In the data rows, 128 means zero.
A hidden rule labels the rows of this table. It goes by one to three of the table's principal directions, not those with the most spread.
[ 57 115 145  73 195 190  94  99 117 140 137 115 128  70 123  55 165  98 113  66 164 145 131  51 162 150 117 151  40 126  72 138  91 130 146  70  54 212] 2
[113 127  39 146  92 117 115 115 149 108 172 141 130 116 132 124 198 166 166 147 158 211 108 143  87 182 130 108 125 130  64 207 124 151 160 137  77 140] 4
[104 167  76 154  74 109 136 117 166  83 205  68 208  86 125 115 143 148 105 160 197 167 120 174  68 167 193 130 128 121  61 207 127 156 172 155 149 139] 2
[ 91 111 135 119 164 138 109 131 132 120 159 117 152 111 130 127 117 139 132 143 164 158 128 101 138 163 121 152  92 129  91 145 117 145 154 109 119 160] 3
[185 137  83 143 116  92 170 154 119  99 125 103 147 135 148 163  95 153 147 181 141 185 114 194  88 123 149 126 171 141  95 131 126 170 143 190 179  98] 2
[184  86 133 127 134 127 134 153 111 105  95 155 120 154 149 158 105 148 156 129 136 149 130 123 122 125 103 124 145 151 168 133 140 137 133 152 144 109] 4
[ 93 122  73 129 105 134 115  98 145 125 150 125 153 108 128  93 170 129 135 133 169 177 113  95  73 153 117 114 118 134  79 174 140 120 157 107  83 144] 3
[165 132 145 129 140 109 146 143 114 134 102 139  99 154 128 166  99 126 132 135  89 106 124 162 152 112 132 127 148 127 154  90 124 142  91 141 148 115] 2
[183 171  73 172  92  65 171 187 128  70 180  72 201 123 153 171  73 177 158 243 223 226  89 248  60 142 188 139 176 145  70 193 126 234 182 196 207 125] 1
[233 154 126 141 114 101 188 154  98 109  65 131  86 154 140 176  94 137 145 139  65 130 120 191 118  90 142 122 180 140 150  84 118 130  90 200 178  69] 2
[ 85  53 178 113 232 139  79 143 107 164  90 165 129 156 122 149  48 107 141 158 153 126  99  46 162 131  71 152 109 121 160  92 138 161 126  44 112 169] 1
[149  96  48 150 180 137 144 142 103 130  50 139  54  96 122 111 151 127 168 119  72 195  79 119 137 115 108 136 135 104  61 139  76 144 127 157  88 109] 1
[149 176  61 165  62  69 141 110 148 113 186 147 115 171 153 206 167 185 145 201  99 169 143 231 104 160 164  83 191 126 105 128 139 168 114 176 147  88] 3
[206 125 136 118 140 118 160 143  95 118  77 157  76 162 149 178 113 146 152 128  72 140 135 159 144 113 118 117 154 145 152  80 119 135  95 172 146  95] 3
[ 31 117  41 117 138 169 103  64 157 113 172  93 133  39 128  48 234 124 101  82 155 187 129  76 118 179 148 125  60 106   0 201  86 124 157 100  28 186] 2
[ 91 128  26 166 101 110 133 129 171  60 227  61 214  70 153 123 149 182 137 195 225 247 126 159  61 196 168 148 121 131   0 233 115 176 215 176 145 139] 2
[ 98 147 166 116 133 150 112 107 123 176 101 153  72 129 101  97 163  92 111  75  66  56 132  99 176 102 115 121 109 107 164  91 119  84  84  85  85 136] 1
[138 139  44 134 171  86 148 138 116 157 118 131  98 139 112 169 114 145 172 185  64 201  83 196 124 145 129 122 165 100  52  90  96 174 134 177 148  90] 2
[115  72 118 104 183 183 105 126 105 134  69 151  92  92 118  70 160 111 149  62 123 158 108  43 145 131  86 138  79 124 114 154  99 107 148 105  63 150] 1
[ 79 114 158  89 152 173 103  87 116 176  87 148  81 111 108  65 178  80  94  45  84  68 138  59 171 103 106 111  86 111 152  97 117  79  93  68  57 156] 2
[237 131 138 141 130 131 182 188 106  56  89  93 146 109 155 141  70 138 153 128 170 162 117 162 104 102 150 169 143 163 130 156 112 159 145 200 188 119] 1
[105 137 129 127 143 129 138 111 144 102 160  82 157  97 137 134 113 126  91 131 138 122 148 133 136 144 163 150 111 121  79 124 112 137 123 136 145 146] 2
[ 90 154 104 132  80 113 114  79 161 164 155 136 129 147 116 121 169 107  94 115  90  69 151 150 121 115 145  88 163 106 153 101 156 101 102 115 124 106] 2
[109 141 159  94 140 129 125 124 128 127 174 104 169 129 146 130 109 125 109 137 174 122 157 141 139 134 142 136 110 145 123 106 136 153 137 116 148 165] 3
[146 107 188  92 162 144 140 162 114 101 144  83 195 114 151 121  60 127 112 126 194 127 160 120 136 119 132 164 104 157 141 115 132 140 168 149 194 144] 3
[ 60 137 175 111 125 159 109 104 150 119 183  88 174  84 119  89 143 122  77  97 160  93 164  86 146 154 148 147  67 122 108 148 122  91 149 101 123 159] 3
[121 130 166 126  85 122 120 111 132 141 140 145 125 162 150 135 144 126  99 128 130  74 171 125 136 104 122  99 144 142 191 103 166 105 102 103 128 123] 3
[ 92 130 133 164  91 106 101 115 139 186 115 173  97 174 107 133 145 118 124 155  82  74 121 119 131  99 101  91 170 103 192 106 164  94 103  86 115  89] 1
[148 105 159 118 140 141 112 151 106 148 102 184  73 162 141 133 144 130 171 113 125 123 131 100 163 113  73 128 120 151 179 117 138 126 111  95  89 149] 3
[179 148 119 138 127  95 172 134 116 121 103 119  96 147 138 181 101 138 124 153  66 123 131 187 137 113 148 124 163 125 119  78 115 137  85 174 165  90] 2
[211  90 132  82 185 157 135 176  78 127  68 176  80 147 140 135 120 142 205  86 107 183 121 124 155 123  76 138 121 158 155 104 107 141 154 178 134 115] 3
[138 102 125 129 135 130 116 142 124 127 122 153 121 143 131 139 126 141 154 132 134 146 123 114 129 139 103 128 129 135 143 140 135 130 139 127 122 124] 4
[116 117 169 135 123 131 114 132 134 122 141 133 130 139 144 139 120 129 110 130 146  90 156 115 154 120 126 133 123 134 166 126 141 129 114 102 130 144] 4
[134 139 148 144  97 119 123 137 133 124 143 139 126 146 137 139 135 137 129 139 143 107 139 142 133 120 130 122 139 136 163 140 144 132 120 117 130 132] 4
[101 140 140 126 131 150 110 124 149 124 154 116 155 102 106 100 132 113 126 101 150 113 124 100 126 146 133 154 100 121 119 154 125 110 149 114 123 148] 2
[117 138  77 141 102 117 142 117 149  89 181  85 174  98 149 129 144 158 118 159 164 182 144 156  91 159 161 129 131 133  58 166 122 143 167 169 149 119] 3
[125 139  24 150 103  95 132 104 144 120 162 140 128 137 136 163 169 174 162 184 110 220 114 171  78 175 135  98 164 120  52 147 124 150 154 172 122  90] 3
[118 133 122 160  73 107 120 129 144 131 151 138 136 150 138 131 147 141 125 159 150 115 139 140 109 117 125 106 157 132 159 152 161 123 131 116 129 114] 2
[ 95  99 143 105 151 148 102 116 117 181  90 161 103 137  98  90 140  96 132  91 103  99 110  70 142 114  84 115 110 116 160 109 137  91 120  79  85 133] 1
[129 144 132 157  91  94 139 127 142 137 138 130 128 155 121 160 115 137 119 166 103 102 129 151 117 123 131 118 158 121 146 115 150 110 107 129 150  96] 3
[113 102 148 117 135 149 110 123 117 143 107 145 117 131 131 105 142 122 118 105 125 111 142  93 143 113 109 114 120 127 162 122 134 108 135 112 115 123] 3
[147  90  55 141 167 114 134 140 136  78 145 111 157 114 155 171 100 166 158 173 157 223 117 148 103 173 137 147 142 131  52 158 108 187 167 179 154 122] 2
[151 121 133 111 121 145 131 147 138  80 155  93 219 102 133 101  89 124 139 123 240 167 115 107  65 147 137 158 109 163 118 189 146 145 187 137 155 160] 1
[138 172 138 176  89  80 139 131 149 139 140 141 106 172 124 183 106 123 127 182 104  78 117 172 128 109 139 129 177 122 157 106 153 139  67 103 139 123] 1
[ 48 113  81 162  77 121  92 120 173 134 203 111 200 110 116  89 162 154 127 169 190 161 132 103  77 163 118 119 129 116  98 203 160 101 211 120 133 105] 3
[111 116 152 114 115 149 103 126 141 110 165 125 168 124 149 106 137 124 121 112 202 120 155 101 123 133 125 133 109 151 152 159 150 136 151 101 120 169] 4
[ 92 117 133 114 141 143 122 117 142  84 188  78 188  89 162 119 125 146  96 138 200 157 167 116 127 158 156 148  92 142  75 156 119 153 165 132 142 166] 3
[ 77 144 227 132 100 138  92 109 145 171 135 168  75 156 101 122 159  91  90  77  97   0 147  87 201 111 115 125  92 116 223 114 151  82  40  19  61 183] 1
[165 204 106 163  65  66 183 137 144 111 177  75 164 144 145 181  99 156 105 204 106 124 154 251  99 110 191 118 198 125 107  93 136 145 126 211 231  62] 3
[ 86 101 147  92 144 151 106 116 133 143 150 116 169 116 127  89 128 112 110 103 167 117 149  86 130 133 113 130  98 135 133 126 143 112 157 103 125 151] 4
[213 136 124 128 122 109 171 168 102  96 102 116 139 141 148 159  85 148 151 153 137 166 119 185 103 111 144 129 161 151 137 123 124 160 141 195 186  97] 2
[172 114 136 125 154 136 152 148 107 128  65 121 113 119 110 120  92 110 131 101  90 117 106 122 130 101 123 140 135 121 142 109 112 110 122 159 153  96] 1
[137 175 138 146  43 126 130 109 136 156 114 153 101 147 107  98 184 112 115  96  89  65 132 141 110  91 133  86 156 122 195 132 154  70 104 123 112  91] 2
[ 48 122 160  69 194 218 107  59 130 130 114  91 123  37 111  36 176  75  62   9 103  91 159  14 170 140 137 157  28 107  65 109  76  61 125  89  63 178] 2
[107 168 128 151  86 136 128 115 168  59 214  73 199  84 154 121 140 148 100 143 214 144 160 135  96 162 181 158 107 144  78 194 128 143 160 137 144 163] 2
[163 154 187 114 132 118 157 129 105 140  96 128  99 152 126 160  95 120 104 123  66  75 145 151 158 101 137 125 137 129 167  56 123 106  78 141 160 103] 3
[103 120 194  96 165 141 109 103 104 203  68 184  37 165  97 130 141  86 111  76  27  34 128  86 205  98  89 110 107 107 195  41 125  83  42  56  70 141] 2
[189 132  97 143 135  94 164 164 129  80 148 102 156 135 151 190  77 166 155 181 141 184 127 197 109 148 152 149 160 142  92 130 119 176 148 203 199 101] 4
[130 110 171  96 148 154 125 127 105 154  87 143  99 129 112 104 133 111 117  76  87  91 136  95 162 111 106 121 102 125 166  97 121  86 115 120 115 120] 3
[159 159  69 166  54  84 149 124 150 112 154 126 157 151 131 159 136 157 142 182 131 160 117 186  57 138 148 100 188 133 119 153 157 128 143 174 163  74] 2
[ 96 162 122 193  47  86 113 118 181 100 209 111 204 146 131 162 111 151 108 210 197 117 129 150  65 154 161 124 166 128 137 185 178 137 143 107 160 122] 1
[ 63 104 153 114 120 160  78 106 144 132 164 140 158 116 128  85 164 121 112 102 192 116 143  61 128 150 111 123  83 134 146 173 148 114 152  62  78 178] 4
[  9  94  54 144 164 130  96  83 170 147 184  92 159  80 111 108 155 139  96 152 106 161 139  93 134 179 131 133 108  76  20 137 107 110 172 125 119 111] 4
[226 112 212  77 155 176 143 199 102  68 124 113 188 120 154 118  62 136 166  73 209 138 162 118 134 119 116 184 100 189 191 139 130 131 195 195 212 135] 3
[140 149 161 129  89 109 135 132 139 140 141 126 155 157 118 139 103 117 115 136 133  79 136 148 113 111 133 120 151 135 181 111 163 109 116 124 162 112] 2
[201  94 127 123 162 134 143 174  96 101  81 150  98 139 148 153 104 147 177 123 129 171 116 135 141 121 105 144 133 151 143 133 112 158 135 165 139 123] 4
[ 79  90 172  94 204 133  89 105  98 239  57 209  32 184  79 143 123  91 134 102   0  61 107  71 207 114  56 103 117  88 186  18 126  84  61  53  75 114] 3
Which label does each new row get?
[127 158 159 115  91 157 128 109 130 132 117 119 134 106 107  76 161 102  94  64 117  74 139 114 123 109 149 115 112 122 164 139 129  79 125 128 120 121] -> 2
[158 129 101 114 144 132 151 136 103 129  96 122 120 118 132 115 127 133 149 131 116 179 113 135 107 119 119 125 134 135  97 115 111 129 151 167 138 103] -> 3
[114  76 160  84 225 158  97 148  96 197  56 180  79 141  67 109  97  94 172  78  63 116  77  58 177 134  57 146  87 104 157  83 108  97 127  91  96 130] -> 1
[208 141  99 126 129 123 174 153 109  95  91 105 141 116 131 135  97 136 148 127 117 172 109 171  90 116 148 135 155 138 109 127 110 137 150 211 182  83] -> 1
[155 118  50 150 132  98 189 117 128  62 125  52 136  83 177 156 121 152  83 163 125 184 143 193 112 126 194 126 150 123  23 138  89 182 111 197 155 118] -> 2
[121 134 151 142 126 127 119 126 124 172  88 160  86 149  93 125 129 107 127 112  58  72 114 114 150 102 108 117 143 102 178  95 133  84 100 112 123  92] -> 1
[166  97 144 100 155 148 126 154 102 103 115 138 140 134 167 125 110 136 158 126 194 172 137 109 123 122 105 138 118 170 143 138 134 166 155 129 128 161] -> 3
[123 135 106 131 118 121 151 133 142  81 184  69 179  91 155 132 124 159 110 153 171 172 157 160 114 155 164 146 114 139  59 156 114 147 166 175 166 130] -> 3
[133 149  90 161  74  90 143 140 155  95 184  89 203 125 136 144 107 154 125 192 194 164 119 180  64 145 164 126 161 135 102 179 152 158 168 159 177 114] -> 1
[150 101 255  66 170 186 129 135  72 174  33 157  70 139 120  83 115  83  98  30  64  30 164  52 203  61  81 125  86 139 236  41 124  48  91 101 120 119] -> 3
[ 81 126  31 152 115  92 109 109 152 132 181 128 154 130 132 140 156 153 150 198 169 209  97 158  81 170 136 105 151 116  54 173 136 186 158 116 101 143] -> 2
[120 115  70 125 163 141 141  90 133  86 125 107 108  85 145 140 156 142 115 115 104 183 129 117 128 170 152 136 103 118  30 140  83 145 114 148  91 144] -> 4
[129 142 179 142  84 101 119 136 135 153 145 156 125 182 122 164 115 135 121 152 112  66 146 148 141 115 119 108 154 131 208 104 167 108 100 106 150 107] -> 3
[118 120 115 130 144 114 136 128 132 121 145 101 154 122 137 145 102 140 114 158 130 145 137 147 127 137 143 132 136 121  98 115 122 144 142 150 162 114] -> 4
[160 109 128 123 159 134 138 144 109 122  90 135 111 129 131 138 106 130 141 121 109 142 120 128 138 119 120 135 134 128 133 113 114 137 129 152 142 112] -> 2
[102 111 206  71 172 193 104 147 119 128 134 106 161  80 105  52 120  94 120  41 185  96 136  57 165 134 113 174  38 141 146 153 113 100 164  93 110 192] -> 1
[135  87 205  97 127 187 107 144  97 120  87 138 142 112 145  57 137 113 109  64 186 100 155  53 139  89 102 122  89 155 210 155 141  95 164 103 115 145] -> 3
[ 62 188 204 138  65 171 120  66 136 212  41 109 119  85  19   0 162  25  10  11  18   0 104  62 121  43 164  85 118  51 227 103 134   0  86  78 112  61] -> 1
[104 188  95 185  54  60 134 123 156 172 160 136 123 167  89 159 136 134 130 202  89 102  91 197  94 126 144  97 185  97 135 129 157 122 101 115 138  88] -> 1
[191 138 137 124 117 100 166 151 109 122 117 126 127 163 148 177  90 152 141 161  97 138 147 182 123 113 128 119 168 146 148  78 137 129 126 190 195  73] -> 3
[155 176 126 148 112 104 175 113 116 165  68 115  76 139 110 135 118  97  95 130  16  68 125 171 135  63 148 109 181  99 140  44 118  88  68 160 161  58] -> 1
[201 122 191  77 218 182 146 194  67 135  49 147  79 112 114  96  88 105 197  66 116 152  99  88 174 101  77 188  78 155 143  95  83 122 146 148 129 149] -> 3
[187  78 134  98 210 150 146 164  84 102  68 133  92 118 149 148  93 141 155 101 105 171 127 128 173 126 115 150 110 138 117 105  84 164 133 174 143 129] -> 4
[121  76 168  98 158 180 104 155 119 112 119 126 159  97 128  69 122 116 143  74 202 137 131  48 134 132  91 160  69 153 148 177 130 110 178 103 107 170] -> 2
[110 114 123 125 128 136 116 125 134 135 128 131 133 119 113 107 139 120 130 112 140 126 114 104 122 137 119 129 111 124 127 152 131 119 134 107 104 143] -> 1
[116  94  54 138 159 142 130 115 140  59 154  93 151  72 162 132 148 164 130 139 171 225 131 118 109 182 154 147 102 129  19 191  89 173 166 162 110 152] -> 4
[ 65 112 181  93 162 154  83 130 128 164 162 144 144 129 107 103 129 122 133 110 154 111 136  77 166 155  96 142  72 126 145 125 133 114 153  73 104 169] -> 3
[132 151 114 161  65  94 132 119 149 135 145 133 140 160 133 145 133 128 117 164 132 100 133 162  95 107 139 101 180 128 163 129 166 126 111 124 145 103] -> 2
[ 56  99 132  85 147 176  94  95 159  79 217  71 239  62 140  82 139 143  88  96 226 166 174  70 108 199 153 152  54 138  64 186 122 121 214 131 137 170] -> 3
[162 136 162  98 138 135 125 149 106 161 108 173  81 165 123 136 137 123 168 100  92 108 134 135 164 112  91 125 127 144 180  85 132 115 111 128 121 126] -> 3
[180 110 146 101 132 138 130 160 110 122 122 154 128 154 146 138 119 143 171 112 147 148 143 134 133 125  98 130 132 161 170 120 141 132 152 156 149 121] -> 3
[168 126  20 143  75  68 144 155 130 134 175 169 118 177 132 187 172 213 222 206 109 254 107 212  78 190  97  87 171 143  80 161 143 148 180 205 139  64] -> 3
[116 174 130 173  59 112  99 132 164 115 180 145 167 139  94 134 141 140 144 153 178 119  91 142  80 164 151 125 136 122 158 211 155 134 144 100 118 140] -> 1
